One hidden turn or mirror swaps the rows below in pairs. Which row is each named row swapped with?
Q841: [ -9  20  14  15 -27 -23  -7  -5  -5 -15 -12  30  -4 -11 -12   9 -16  11
  15   6  -7]
Q276: [ 13  -7  -2  16  14  14   2 -18  33  -5 -24  27  12   3  23  41  -1   4
  17  23  -7]
Q127: [ 17 -17  -9   5 -22  11  14  -3 -14  -5 -18 -42  -8  21  13  11 -27  -7
  12  16  -9]
Q842: [ 26 -15  -6  -3  -9  -2   4 -36   0   2  -3  -7  18   3  15  -3   5 -48
  18  18 -22]
Q7: [ -8  23  23  12 -16 -28  -9 -13  -4  -7  -7  29  -4 -13  -9   8 -16  10
  19  15 -21]
Q838: [ 18 -14  -2  11 -21  11  19 -10  -6  -9 -10 -48  -9  25   9   7 -20  -4
  10  16  -8]
Q208: [ 26   8 -14  18   9  13   8  -9 -11 -17  31 -10 -30 -22  -7   0 -13   1
  15  33 -12]
Q506: [ 16  -5  -9  10   8  16   2 -18  31   0 -31  30  15  -3  22  35   2   2
  20  29 -12]
Q387: [ 31 -13   6  14   0 -14  16 -18   3   2  -8  -3  17   2   0  -1 -14  28
  -9  17 -46]
Q264: [ 18 -20  -6  10 -12   8  13  -7 -13  -8 -15 -44  -7  25  14  10 -21  -7
  12  20  -7]
Q136: [ 21  -4 -12   7  19  16   8 -18 -14 -15  30  -7 -31 -17  -1  -1  -7   3
   8  34  -1]
Q306: [ 12 -12  -4  20   4  13   6 -12  27  -1 -35  26  20   4  23  35  -6  -3
  16  20  -9]
Q774: [-14 -12   7   5 -10  -5   9  -3   1  17 -26 -24 -18   4  23 -18  16 -10
   9  -1 -27]
Q635: [ 21   5  11  -9  16  21  21   8  34   9  12  -1 -19   4   8   6  20   0
   6 -10   1]
Q585: [ -7  23  24  23 -16 -20  -5 -14   5  -5 -16  29  -2 -25  -4   7 -20  13
  19  15 -13]
Q69: [ -5  14   5 -23  -6 -18  33 -19 -18   2 -10  -4  24   0  -1  21  13 -12
  33   2 -14]
Q769: [ 15 -11  -3   6 -12  13  12  -5 -10 -13  -6 -43  -9  29  10  11 -28 -13
  10  16 -11]
Q523: [ 17  -5  -6  13  11  14   0 -15  28  -2 -33  34   4  -3  22  38  -1   0
  22  22  -7]
Q293: [ -4  13   5 -32  -3 -16  36 -24 -11  -6  -5  -1  22   0   5  20  14  -8
  21   0  -9]
Q763: [ 27   4  14   0  16  23  14   8  33  11   6   6 -23   6   5   6  15  11
   6  -6   6]
Q161: [-16  21  13  15 -22 -22   3 -10  -3 -12 -16  33  -4 -14  -5  -1 -19   6
  15  18 -17]
Q685: [ 25  -7 -13   4  -7  -1   1 -33   2  -1   2  -2  20  -2  22   2   6 -50
  18  22 -22]
Q794: [-16 -17   1  -6 -17   1   3 -10  -2  26 -22 -18 -18   4  20 -18  12   2
  14  -1 -21]
Q5: [ 24   8  15  -6  18  19  16  14  32  11   9  10 -16  10  10   6  16  10
   1  -2   4]
Q137: [-24  -5   2   1 -11   0  13  -9  -4  21 -22 -22 -21   6  16 -14  18  -9
   8   4 -24]
Q895: [ 34   4  -9  13  14  10  15 -14  -2  -8  21  -2 -30 -30  -9  -7 -12   1
  11  32   6]
Q317: [ 15 -13  -7  17 -20   8  16  -2  -5 -11  -8 -39 -10  29  23  11 -21  -3
  16  15   1]
Q353: [ -4  15  18   8 -13 -24  -7 -11 -12 -12 -17  31   1 -17 -15   2 -20  16
  16  13 -20]
Q933: [ 30   4  -9  21   9  13  15  -7 -17 -15  19  -3 -32 -28  -9  -3 -13   4
  10  31  -2]
Q425: [ 19  -9 -14  -7 -13   2   3 -30   6  10   8  -9  25  -5  23   1   5 -40
  16  22 -28]
Q152: [ 18  -8  -3  21  10  14   9 -20  32  -1 -34  28  15   0  24  31   0  -3
  19  17 -10]
Q221: [ 22 -20  -9  -1  -3  -9  13 -34   7   3  -1  -6  19  -2  18  -2  12 -44
  18  17 -28]
Q857: [ 20   4   0  10  30 -19  -3  -1  -6  10   9 -19  -8 -13  14  17   5   8
  44   3 -32]
Q772: [ 13  -2  -2  19  12  13   4 -15  32   1 -27  29  19  -4  18  38  -2   0
  12  22  -9]
Q106: [ 27   0 -11   7  13  10  13 -10 -14 -19  23  -9 -28 -33   0  -5 -19   9
  16  25  -8]
Q688: [ -4  14   4 -26 -13 -13  37 -23 -15   2   1  -4  16   2  -1  21  12 -13
  30  -3 -23]
Q844: [ 21  -3  -6  19  14   7   4 -21  28  -6 -25  30  17  -5  20  36   0   4
  23  19   1]
Q374: [ 24   8  11  -9  10  19  11  13  39  14   8   4 -24  11   8   2  15   9
   8  -1  -3]
Q178: [ 32   0 -14  11  12  11   9 -15 -15 -13  21  -7 -34 -21  -5  -3 -11   3
   7  40  -6]
Q782: [ -6  14  11 -23  -7 -18  34 -23 -15   1   0  -4  20   6   0  18  17 -11
  26  -2 -22]
Q182: [ 21 -11  -7  15 -15   4   9  -4 -19  -9  -9 -46  -7  23   4   8 -20  -4
  13  17  -2]
Q470: [-10  10   6 -24  -2 -11  36 -22 -24  -2  -8   6  16   9   1  20  10  -9
  30   1 -20]
Q876: [ -6  17   7 -17  -9 -17  32 -28 -21  -6  -3  -7  22   1  -8  21  15  -4
  25   1 -20]
Q937: [ 27   5 -23  10   5  15  13 -13 -12 -25  21  -4 -27 -26  -8   6  -7  -3
   8  31   3]
Q135: [ 24  12  10  -5  10  18  16  13  40   9   9  10 -24   7   6   6  12   3
  -3   0  -3]
Q870: [-23  -9   2  -1 -10  -2   9  -9   1  17 -24 -15 -26   6  12 -19  17   0
   3  -3 -19]
Q904: [ -6  15  14  16 -18 -27   1  -8  -5 -10  -3  28   6 -19  -7   3 -29  15
  21  11 -22]
Q117: [ 29   5 -13   4   7  11  10 -15  -8 -23  21  -5 -36 -25  -3 -10 -13 -10
  17  30   1]
Q155: [-12  16  26  15 -16 -21 -13 -10  -8  -8  -6  34   6  -5  -1   5 -17  10
  14  15 -16]
Q532: [ -5  19  22  17 -13 -23  -4 -15  -3 -12  -6  29  -2 -23 -17  10 -21   9
  18  11 -16]
Q245: [ 21   8  12  -2  20  17  18  12  40  13   3   0 -18   4   8   1  14   0
   2  -7   0]
Q528: [ 21  14  13   3  14  16  16  14  37   7   6   0 -20   5   8   3  12  15
  -4  -4   6]

Q933 swaps with Q532
Q152 swaps with Q245
Q857 swaps with Q387
Q69 swaps with Q838
Q870 swaps with Q685
Q264 swaps with Q782
Q842 swaps with Q137
Q774 swaps with Q221

One hidden turn or mirror swaps the rows below in pairs. Which row is each named row swapped with?
Q542: [  8  26   7  -4   5  14 -37 -38  13 -16 -16  -7   4 -14  12   2   6  12
  -5  12]
Q23: [  7  19   3 -18  -7   3  -5  -3   3 -15   0  -7   9 -58 -23 -25   2  -8
   0   7]
Q483: [ 15  19  16 -33   0  17  -9  -7  13  -6  10   2 -12 -13 -17   0   7   5
   6 -41]
Q974: [ -1  13   7 -13   5  -6   0 -17   9  -8  26  18   5 -30 -12  17  -8 -31
 -24   3]
Q280: [-30  13   3 -15  -4  18  -8 -20 -18 -16  25   5  -3 -44  24  -5 -11  -9
   7   9]
Q624: [-22  21  -8 -16  -7  19   4   4  -1  15   3 -11 -26   1  35  -3  -8 -25
   0 -21]
Q945: [ -9   6  -7 -14  11 -13  14 -23 -24  18 -21  16  21  -4  -5  11   1  -4
  17 -22]
Q491: [ 10  16  -2 -21 -18  -4   4  -3   0  -3   3   2  28 -30 -32 -19  -5  17
   3   2]
Q519: [ 10  13   9 -11   3  -5   1 -25  10  -6  23  14   3 -27 -19  19  -4 -36
 -14   2]
Q948: [ 15  22   7  -5   5   6 -39 -37  14  -9 -16  -8   3 -11  12  -7   9   5
 -12   7]
Q897: [  6  15   6 -11  -3  -7  10 -18   3  -8  18  18  16 -17 -19  15  -4 -20
 -33   1]
Q764: [ 13  23  11 -26  -3   4 -31 -17  21  -2  -4  -8 -15  -3  -3  -2  14  15
 -10 -10]
Q365: [  5  21  -1  -3  -2  11 -33 -47  -6 -11  -9  -1   9 -19  20  -4   6   2
 -10  16]
Q623: [ -9  46   1  -5  19  -6  -8  -3 -24  22  15   6 -13 -23  13   3 -17 -31
  16 -16]
Q288: [ -1  20   4 -11  -8   5  -6   1   0 -19  -4 -11   1 -62  -8 -23  -1 -14
   3  10]
Q536: [  1  -3  12 -27  -7  32  -6 -18   3  26  -2 -22   5 -22 -11  13   7  26
  -9   4]
Q968: [-25  28  -2 -13  -6  26  -2   5  -2  18   3 -10 -25   4  33  -4  -7 -22
  -6 -18]
Q301: [  7  -1   6 -18   3  27  20 -11   1   7  -1   0  -1 -11 -17  11   7   0
   4 -49]
Q158: [-17  24  18   0   6  15 -10  19 -11  38  -2 -25   1 -28   4  -8 -25   5
   7  26]
Q784: [  2  26  -8  -2 -18  -3  16 -13 -10  10  14  10  32  11 -21  11   1  -3
  16  -7]
Q901: [  8  17  -1  -8   4  14 -38 -40   5 -10 -15  -8  11 -15  17  -2  17   3
 -10  10]
Q168: [-11  10  12  34  28  29 -19   7   2 -15  -4  -6  12 -16 -12 -14 -29  -9
  11 -16]
Q898: [ -7  22  -1  16   3  16   2   5  -7  35 -28 -28  29 -20 -10 -10  -7   4
 -10  17]
Q896: [-27  18  30   8   3   7  -1   6  12  19  -8 -10   2  -2   2  27 -13 -26
  25  18]
Q215: [-16  21  20  -3   7  12 -14  15  -9  39   1 -24   0 -29   9  -8 -26   5
   6  28]
Q900: [-28  17  19  13   2   8  -1  -1  10  21 -11  -6  14  11 -12  29  -6 -23
  19  16]
Q615: [ 13   4  12 -25   5  22  13  -9   4  11   1   3  -7  -8 -20   6   8  -5
   3 -47]
Q52: [  4   5 -20   6   4  11 -15  24   9   9 -16 -17  29  10  -8 -21 -17 -12
  10 -10]
Q11: [-15  11  -5 -13   1  16 -14 -47 -22 -12  12   0   3 -35  27   4   2  -6
   4  12]
Q877: [-39  13  14  16   5  -1   1   2   8  16 -10  -9  11  12  -3  28  -8 -26
   8  15]
Q597: [-20   3  19 -12  18   1  -3  -1 -20  20  28   4 -11 -28  21  17 -17 -19
  12  12]
Q566: [ 12   0   5 -19   5  25  19 -15  -3  10  -2   0   1 -10 -26   7   6   0
   3 -45]
Q193: [-19  20   7  41  15  29  -6 -10 -11 -11   9  -8  25 -17 -15   1 -29 -11
  22  -5]
Q524: [-26  24   4  35   7  31   1 -10 -22  -7   9  -3  27  -8 -19   1 -20  -4
  23 -12]
Q224: [-24  35   6  -3  15   3   0  -2 -29  23  15  19 -15 -15   8  -6 -24 -29
  12 -15]
Q465: [ -9  14   0  -5  -1  12 -24 -48 -15 -14   3  -2  13 -26  17   7  10  -3
  -3  22]
Q203: [-12  24   3  20  -4  38  10 -27 -21  18   2  -8  32  -4 -20  11  -8  12
  19  -6]
Q902: [ -8  20   2  21   3  20   5  -4  -7  31 -31 -31  26 -23 -10  -6 -11   5
  -9  17]
Q515: [-15  13  14  40  25  25 -15  -1  -7 -17  -3  -7  16 -20 -13  -4 -29  -1
  21 -13]
Q389: [-22   9   6  -8   7  24  -5   7   6  28 -12  -8  -8  21  25  -9 -26  -1
 -11 -16]
Q619: [ -9   7  17  33  28  18 -21   7  10 -15 -11  -9   7  -9 -11 -15 -30  -2
   6 -15]
Q681: [-18  21   5  16   7  18  -3   4  -3  37 -26 -32  19 -21  -2 -11 -17   3
  -3  23]
Q567: [ 11  15  -3 -24 -19  -4   7  -3   0  -1   0   1  27 -36 -26 -19  -4  15
   1   3]
Q436: [-27  23   0 -16  -1  18  -1   9   5  24   0  -9 -17  10  31  -3  -8 -16
  -8 -21]
Q358: [ 22   3   2 -25  26   7 -38   5  -2  10   4 -20  -5 -32   3  -1  10  -9
  -6   0]
Q798: [-12  12   2 -12  -1  17 -20 -50 -16  -5   9   1   7 -35  25   8   3  -6
   3  15]
Q390: [ -3  -1 -23   0  11   3  -9   3  -9  18 -24 -14  25  17  -8  -9  -3 -21
  10 -24]
Q871: [-31  27  -3 -15  -4  19  -5   7   0  20   3 -14 -23   1  35  -5  -9 -21
  -2 -15]
Q988: [-12  10  13  32  27  26 -20   2   4 -21 -10  -2   8 -11 -10 -11 -37   3
   0  -8]
Q745: [-22  22  -3  -5 -20  31  -3  25  10  -3  19 -10  -3 -14  -6 -25 -32  -5
   4  -4]
Q432: [  4  18   5 -16  -5   2  -9   7   3 -11  -4  -7   6 -64 -10 -24   0 -14
   5  10]
Q394: [-19  25   0  35  10  34   5 -16 -24  -4   7  -7  23  -7 -16   4 -18  -4
  26 -11]
Q511: [ -9  -1  13  12  18  19 -10  15  19  11  -9  -5  -7   7  -3 -16 -40   3
  -4 -18]
Q780: [  9   4   3 -14   5  26  21 -10  -7  11  -1  -7  -6  -5 -19  13  10  -4
   2 -47]
Q469: [-10  18  -3 -20   4 -10  11 -32 -14  25  -8  13  17 -11  -5  19   8   3
  19 -27]
Q778: [ 11  14  -5 -21  27   0 -32  -1  -8  12  12 -19 -11 -31   8  -2   4 -33
   3 -23]

Q280 swaps with Q203
Q168 swaps with Q901
Q615 swaps with Q436
Q365 swaps with Q515
Q52 swaps with Q358
Q745 swaps with Q536
Q900 swaps with Q974
Q193 swaps with Q465

